In the rows, 128 means zero.
Each path below is one point turned by a fixed rotation once a step. After each direction that follows a path, write how fast that rotation turns it, in degrees each step (0 if it stays still).
Each turn is a multiple of 5 degrees from 10 to 175, or 0.
path 1
[122 133 128 134 129 140 145 129 129]
[135 123 126 141 123 122 124 121 115]
[125 140 115 120 129 129 124 117 132]
[130 130 126 123 134 132 134 141 112]
[125 112 131 120 124 124 126 115 124]
[119 127 120 132 143 135 126 130 136]
[136 129 140 134 128 140 135 123 120]
[123 124 114 137 117 123 132 119 128]
[134 142 123 127 142 127 121 125 122]
[123 128 129 115 117 136 134 129 117]
[129 111 118 128 137 120 126 129 125]
[120 132 138 126 141 137 127 117 131]
[129 121 124 139 120 142 133 134 123]
[138 128 123 133 131 119 132 111 128]
[115 144 122 127 129 131 126 129 121]
[142 120 125 119 125 133 125 131 115]
[117 120 123 119 135 121 137 119 132]
[122 126 134 137 140 138 119 133 121]
[136 122 128 129 119 141 134 116 132]
[120 130 128 124 122 130 132 123 132] | 155
[134 126 128 125 125 131 138 132 127] | 120
path 2
[132 117 133 138 137 128 119 121 129]
[124 117 126 132 136 123 136 118 124]
[132 117 129 134 137 118 118 124 130]
[128 115 128 136 137 132 133 120 125]
[127 118 129 130 134 113 125 119 127]
[132 116 127 140 139 130 126 126 129]
[126 116 132 127 133 121 131 115 123]
[128 120 126 141 139 121 123 126 131]
[132 112 130 129 136 128 131 119 124]
[123 122 129 138 136 117 124 119 128]
[134 112 124 132 139 126 131 127 128]
[125 119 135 133 133 123 124 114 125]
[127 117 121 137 140 120 132 127 129]
[134 113 134 129 134 126 122 119 126]
[121 121 126 140 138 123 131 120 126]
[135 112 128 128 137 119 125 125 128]
[125 119 132 140 136 130 126 117 125]
[128 116 124 129 137 115 132 124 127]
[132 117 133 137 137 128 119 121 128]
[131 126 132 120 124 122 123 125 127] | 160
[134 127 124 128 131 124 124 137 132] | 140
path 3
[129 119 124 139 117 130 118 120 135]
[129 129 125 138 126 137 112 125 120]
[125 126 126 130 142 133 118 117 119]
[134 119 135 122 144 128 120 128 128]
[145 126 137 123 134 127 132 131 119]
[143 127 124 123 128 122 140 120 126]
[142 129 118 123 120 125 128 125 140]
[135 143 122 127 118 136 122 125 132]
[120 140 127 122 128 136 123 114 133]
[121 127 140 118 128 133 117 122 135]
[126 127 145 122 122 127 122 127 118]
[126 123 133 125 124 112 129 119 117]
[134 124 125 130 125 108 121 129 130]
[137 140 126 139 128 117 122 131 127]
[130 139 127 140 137 125 130 118 135]
[132 126 136 137 133 135 126 122 144]
[135 124 140 137 124 142 127 123 127]
[130 115 128 130 124 135 128 113 119]
[134 114 120 123 126 129 115 124 123]
[132 134 132 131 124 132 126 135 122] | 120
[130 123 128 139 133 129 127 128 127] | 25
[121 126 125 129 128 130 134 137 128] | 0
[130 123 138 126 127 129 135 127 128] | 60
path 4
[116 113 135 130 130 140 129 137 134]
[123 118 135 137 131 127 109 130 135]
[126 114 133 128 146 118 124 127 128]
[114 124 135 120 144 138 128 127 133]
[111 123 135 123 126 126 114 137 129]
[123 106 133 133 132 124 127 138 128]
[125 117 135 136 141 137 121 124 138]
[119 126 134 123 141 120 112 125 129]
[115 116 133 118 139 126 133 136 126]
[114 118 136 131 127 141 122 136 136]
[124 115 133 136 131 120 111 132 131]
[126 114 133 129 148 125 129 125 130]
[113 128 136 121 141 136 120 127 134]
[113 119 133 122 128 120 118 139 126]
[122 107 134 135 133 132 131 136 131]
[123 121 135 136 139 134 113 124 138]
[120 122 133 122 144 115 117 127 126]
[113 118 134 119 139 134 134 135 129]
[113 121 136 131 125 135 115 136 135]
[129 124 128 128 132 134 138 128 129] | 125
[124 131 132 132 126 122 134 125 134] | 0
path 5
[127 114 129 122 122 118 126 119 117]
[124 135 121 123 130 125 124 108 128]
[134 131 118 128 124 115 142 123 123]
[130 142 116 122 123 119 118 131 130]
[143 135 125 128 120 130 135 129 140]
[125 128 122 121 113 134 128 144 131]
[137 127 139 126 115 139 120 126 130]
[125 111 124 119 122 140 131 124 129]
[121 127 132 130 118 133 125 116 112]
[134 115 120 125 130 119 124 113 124]
[120 138 115 130 126 125 133 114 126]
[137 131 122 130 119 109 131 128 126]
[129 140 118 120 123 125 123 129 144]
[136 134 131 126 113 130 141 134 134]
[129 126 129 113 117 133 118 139 129]
[136 126 135 123 121 146 129 119 129]
[124 113 121 122 121 135 130 127 115]
[130 129 126 132 124 131 116 111 117]
[131 118 113 132 128 122 134 115 129]
[119 135 126 126 129 132 122 127 128] | 160
[128 130 127 134 123 126 127 134 137] | 45
[134 127 130 126 131 126 118 125 132] | 130
[134 129 127 126 127 138 127 135 126] | 40
path 6
[132 133 123 121 109 136 125 125 133]
[127 141 124 134 117 140 138 127 127]
[119 137 118 136 117 129 124 125 118]
[126 132 116 120 111 130 120 127 130]
[130 141 123 126 114 137 137 132 131]
[123 140 119 137 121 132 131 132 116]
[123 131 110 124 116 128 120 129 123]
[130 137 117 119 114 130 135 134 134]
[130 143 121 134 121 130 137 137 119]
[127 131 109 130 122 129 123 132 116]
[129 130 110 119 118 126 132 131 133]
[134 141 121 129 120 123 141 138 127]
[135 132 114 135 124 127 127 135 113]
[131 124 106 123 123 127 130 128 127]
[133 135 117 126 120 118 142 132 133]
[140 134 120 136 123 121 132 136 117]
[138 121 108 130 126 129 128 127 122]
[132 127 113 127 123 119 142 125 134]
[139 134 124 136 120 114 135 131 124]
[135 123 125 130 133 121 132 129 128] | 10
[121 124 121 132 133 131 129 123 125] | 100
[131 122 124 121 127 134 126 126 133] | 110
path 7
[131 113 115 123 128 134 125 127 120]
[120 132 119 114 134 122 138 127 123]
[124 126 136 120 120 134 142 123 137]
[135 118 116 126 120 141 128 129 129]
[128 127 115 114 140 127 129 125 123]
[118 121 135 117 127 126 141 123 130]
[129 124 121 126 111 137 137 131 131]
[137 130 114 117 135 137 127 123 130]
[121 115 131 117 137 128 133 121 126]
[120 122 124 122 115 128 141 134 125]
[137 137 118 118 124 137 134 125 134]
[129 116 126 121 137 137 128 116 131]
[118 115 120 120 126 125 135 134 121]
[129 138 124 114 121 128 141 130 130]
[134 122 128 123 126 141 132 114 134]
[123 112 114 125 132 132 128 129 124]
[122 132 124 111 131 123 138 134 127]
[132 126 135 119 118 135 139 119 132]
[130 118 112 129 124 139 129 123 127]
[128 131 124 134 127 135 128 125 136] | 95
[126 118 128 133 122 130 127 130 125] | 120
[135 127 124 129 129 130 124 120 122] | 100
path 8
[135 119 119 118 128 136 139 122 127]
[133 117 117 116 131 127 128 117 130]
[125 121 118 119 140 124 121 118 129]
[119 122 123 126 147 123 125 126 125]
[123 118 129 130 145 122 133 135 124]
[134 115 134 130 137 120 133 139 130]
[141 120 136 127 133 122 123 138 137]
[139 130 133 127 135 130 115 137 138]
[135 134 127 132 136 140 117 138 131]
[136 130 121 136 131 142 124 138 121]
[141 125 120 134 123 134 126 132 115]
[142 126 122 128 121 125 121 124 114]
[135 134 127 123 128 120 117 120 114]
[126 140 131 121 135 123 124 125 113]
[124 137 133 118 134 125 135 134 114]
[129 130 131 114 126 124 140 139 121]
[132 128 126 110 122 122 133 137 132]
[128 132 120 112 125 124 123 135 138]
[120 135 114 122 130 127 121 136 136]
[131 132 136 123 128 132 131 133 134] | 40
[128 127 128 132 131 129 134 120 135] | 10
[132 128 130 139 128 128 124 132 131] | 25
path 9
[133 127 135 119 135 117 134 126 136]
[122 121 130 126 128 116 138 122 119]
[136 123 131 116 135 116 129 126 132]
[122 126 134 127 129 117 142 123 125]
[134 119 127 118 134 116 128 123 125]
[125 129 137 124 131 117 142 125 132]
[130 117 127 121 131 116 130 120 119]
[129 128 136 120 133 116 138 128 136]
[126 121 128 125 130 117 136 119 117]
[132 123 134 117 134 115 131 127 135]
[123 126 131 127 129 118 142 121 120]
[133 118 131 118 134 115 127 124 130]
[123 129 133 124 129 117 144 125 126]
[133 117 129 121 133 116 127 120 123]
[125 129 135 121 131 116 141 130 133]
[130 120 128 124 132 117 132 117 119]
[128 124 135 118 132 115 134 131 136]
[127 125 128 125 130 118 139 118 118]
[131 119 134 119 133 115 128 127 134]
[122 128 136 130 127 127 129 132 136] | 160
[130 131 129 135 130 134 124 135 125] | 0
path 10
[133 133 139 120 135 140 120 132 127]
[131 124 132 143 121 139 135 131 124]
[127 135 131 120 125 138 116 132 118]
[135 124 139 136 135 139 135 132 127]
[124 132 127 130 114 140 120 131 122]
[138 131 137 125 139 137 129 133 119]
[122 123 133 138 119 142 125 130 129]
[139 139 130 122 127 137 125 132 117]
[123 118 139 137 132 140 128 132 124]
[135 138 128 126 116 141 123 131 128]
[130 124 136 132 136 135 130 132 112]
[127 129 134 129 121 144 120 133 136]
[137 134 130 131 126 136 134 129 111]
[121 122 138 130 130 140 117 135 127]
[140 136 130 130 121 141 136 130 127]
[123 124 134 132 129 135 119 132 112]
[136 132 135 125 128 144 129 135 136]
[129 129 131 138 121 135 129 126 111]
[130 129 134 121 133 140 118 139 128]
[118 126 130 129 125 129 124 122 126] | 160
[123 130 123 119 126 133 130 131 131] | 155
path 11
[128 124 143 132 117 130 122 133 125]
[134 129 141 122 132 127 138 121 122]
[117 134 131 133 125 123 126 114 121]
[132 131 136 130 125 120 118 136 117]
[138 122 137 121 131 125 123 116 128]
[120 126 138 131 115 133 127 120 125]
[133 135 140 130 128 123 135 132 117]
[124 129 132 126 136 118 124 114 124]
[126 126 132 129 117 127 114 127 118]
[143 127 143 128 126 127 128 126 127]
[118 125 140 126 127 128 133 115 126]
[126 137 132 131 121 125 128 129 111]
[137 131 136 130 135 116 121 122 127]
[122 118 136 123 122 128 117 120 124]
[138 131 139 130 117 133 132 127 120]
[125 131 142 132 134 120 134 119 128]
[118 129 130 123 126 123 121 125 113]
[143 133 132 131 123 124 119 124 122]
[126 119 145 128 128 126 124 121 133]
[128 126 134 128 124 135 136 127 131] | 80
[133 130 127 130 132 126 130 119 134] | 135
path 12
[137 137 122 125 118 137 124 119 124]
[123 132 129 125 116 128 144 134 126]
[132 125 132 112 122 118 124 125 121]
[117 141 133 123 122 128 120 132 135]
[132 120 120 121 124 125 126 140 139]
[120 127 117 119 127 138 122 119 129]
[110 120 125 130 127 124 134 135 126]
[127 117 126 129 129 119 113 123 122]
[120 133 127 144 123 132 120 127 133]
[137 114 121 137 120 129 132 130 130]
[127 127 130 130 120 138 128 112 119]
[123 125 142 134 118 125 137 135 123]
[141 126 138 123 121 127 116 127 125]
[127 139 132 129 120 142 127 135 134]
[135 120 123 117 123 132 135 139 124]
[120 135 127 115 128 134 123 125 115]
[119 130 128 128 127 118 127 145 125]
[134 129 116 124 127 123 112 129 127]
[118 137 114 135 121 132 130 129 132]
[134 130 123 131 127 133 125 131 136] | 80
[125 126 131 119 132 133 126 133 131] | 35
[127 119 133 135 129 133 127 125 129] | 25
path 13
[140 126 128 122 129 141 122 132 140]
[127 127 135 118 146 124 129 135 127]
[125 126 126 118 126 145 125 136 136]
[139 124 131 121 143 122 122 132 136]
[121 129 136 117 133 143 132 136 127]
[134 122 118 121 136 128 120 135 140]
[131 129 145 117 136 135 129 130 129]
[125 126 116 122 138 135 128 140 134]
[136 122 139 115 131 131 119 127 135]
[126 133 129 125 142 134 134 142 131]
[129 118 124 112 130 136 120 126 134]
[134 132 139 126 138 129 125 142 135]
[122 123 124 114 138 139 132 126 132]
[138 125 131 122 131 130 115 142 132]
[122 129 136 118 142 132 135 128 138]
[137 124 121 119 132 141 121 138 127]
[125 125 139 117 137 122 123 133 139]
[133 130 126 122 136 147 133 134 132]
[128 120 128 114 137 122 117 134 130]
[122 125 122 124 125 129 124 132 121] | 135
[136 124 120 127 128 130 125 123 128] | 145
[132 131 132 130 121 137 127 131 126] | 170
[125 126 130 132 136 134 120 127 129] | 0
path 14
[124 121 128 142 135 125 143 128 133]
[132 122 115 138 123 134 139 124 121]
[128 133 120 147 124 120 132 126 134]
[119 118 125 140 132 128 143 129 131]
[136 125 119 142 123 134 138 121 122]
[128 132 117 144 128 118 135 129 134]
[117 117 124 140 127 132 140 126 130]
[139 128 124 144 126 131 139 121 125]
[126 128 114 140 130 118 138 131 132]
[118 120 124 143 122 133 136 123 129]
[138 129 127 145 131 127 140 123 128]
[124 123 111 137 127 122 139 131 129]
[121 125 125 146 119 132 133 121 130]
[135 126 127 143 135 125 143 127 130]
[126 122 110 136 123 127 138 128 125]
[124 129 126 149 121 127 132 121 133]
[129 121 126 141 136 126 145 128 130]
[130 124 112 138 120 131 137 125 123]
[125 132 125 149 125 122 132 125 135]
[128 133 118 127 124 123 124 130 128] | 115
[132 133 131 130 135 120 129 131 133] | 135
path 15
[129 130 123 127 127 120 120 114 140]
[123 127 140 123 138 116 129 126 136]
[135 139 132 112 133 127 126 123 126]
[132 124 121 116 127 128 131 125 144]
[128 129 137 128 140 136 135 123 139]
[141 138 129 130 131 127 123 114 134]
[126 122 134 124 127 117 121 121 142]
[121 136 137 117 141 124 128 123 129]
[141 134 123 114 131 123 130 126 133]
[129 121 133 119 128 135 132 125 144]
[129 137 129 131 140 134 130 115 136]
[141 129 132 130 129 117 124 120 138]
[120 127 140 118 129 125 120 120 136]
[127 138 122 116 141 121 130 123 131]
[141 125 133 117 130 126 134 130 139]
[127 130 132 122 130 142 128 117 139]
[132 133 123 134 138 122 129 117 140]
[135 127 145 126 130 119 124 123 135]
[122 135 129 113 130 126 120 117 131]
[136 128 131 125 119 130 123 127 127] | 120
[124 125 139 127 129 132 129 130 128] | 135
[132 127 124 129 128 138 134 130 132] | 65
path 16
[133 142 122 128 129 127 111 131 129]
[142 138 118 132 130 134 120 130 123]
[145 129 129 132 129 137 126 130 116]
[138 125 143 126 128 133 123 129 115]
[130 130 143 122 126 125 114 129 121]
[128 138 131 123 126 122 109 130 127]
[135 142 119 130 128 127 113 133 126]
[142 136 121 135 131 135 122 133 121]
[143 129 134 131 131 139 126 130 117]
[137 126 144 123 129 132 120 126 118]
[130 132 140 119 125 123 112 127 124]
[130 138 126 125 124 120 110 131 126]
[136 140 119 133 127 128 117 136 123]
[141 135 126 136 132 138 124 135 119]
[141 129 139 129 133 139 124 129 119]
[136 128 143 120 129 131 117 124 121]
[132 133 134 119 123 121 111 126 124]
[132 138 122 127 122 121 112 133 123]
[136 139 121 136 128 129 119 138 121]
[124 129 134 122 131 128 123 123 134] | 65
[123 125 131 126 122 119 126 131 124] | 60
path 17
[123 126 129 120 146 125 128 123 135]
[127 143 126 122 137 129 129 118 135]
[133 133 131 121 127 120 124 118 142]
[128 140 138 121 118 129 128 128 138]
[128 123 141 117 118 133 122 124 131]
[122 124 144 124 129 138 134 130 129]
[128 122 137 122 134 136 134 116 120]
[127 127 135 124 139 123 143 122 128]
[128 137 127 116 132 120 136 120 122]
[124 131 129 114 132 114 129 130 134]
[120 139 128 113 129 130 121 130 132]
[124 126 134 119 133 132 116 124 140]
[125 136 138 127 132 141 127 122 139]
[136 127 139 126 126 132 130 112 134]
[131 132 143 126 123 126 142 124 132]
[129 127 137 115 120 124 134 123 119]
[120 123 138 115 131 123 136 135 125]
[119 130 129 113 138 132 128 126 119]
[123 126 129 120 146 126 128 123 135]
[134 131 126 133 131 125 134 120 130] | 60
[125 129 132 132 131 126 134 136 135] | 160
path 18
[123 141 117 129 126 123 141 124 122]
[117 141 121 130 123 125 140 122 125]
[113 140 126 132 122 127 136 119 127]
[112 138 129 135 122 126 129 117 128]
[113 136 129 137 124 126 121 118 128]
[116 135 127 139 127 125 115 120 125]
[120 136 123 137 130 124 112 123 123]
[124 137 119 133 132 124 112 127 120]
[126 141 116 128 132 123 116 130 120]
[127 144 116 122 131 124 121 131 122]
[126 146 117 118 128 123 126 129 126]
[124 145 121 116 125 122 129 125 131]
[123 143 124 118 122 120 130 121 136]
[122 139 126 124 121 118 128 117 139]
[123 135 126 129 123 116 126 114 138]
[125 131 123 135 125 114 124 114 135]
[127 130 119 139 128 114 123 116 130]
[128 131 115 141 130 116 126 120 124]
[128 133 113 139 131 119 129 124 119]
[133 125 123 133 133 126 122 131 123] | 35
[134 125 125 128 127 121 135 124 133] | 20
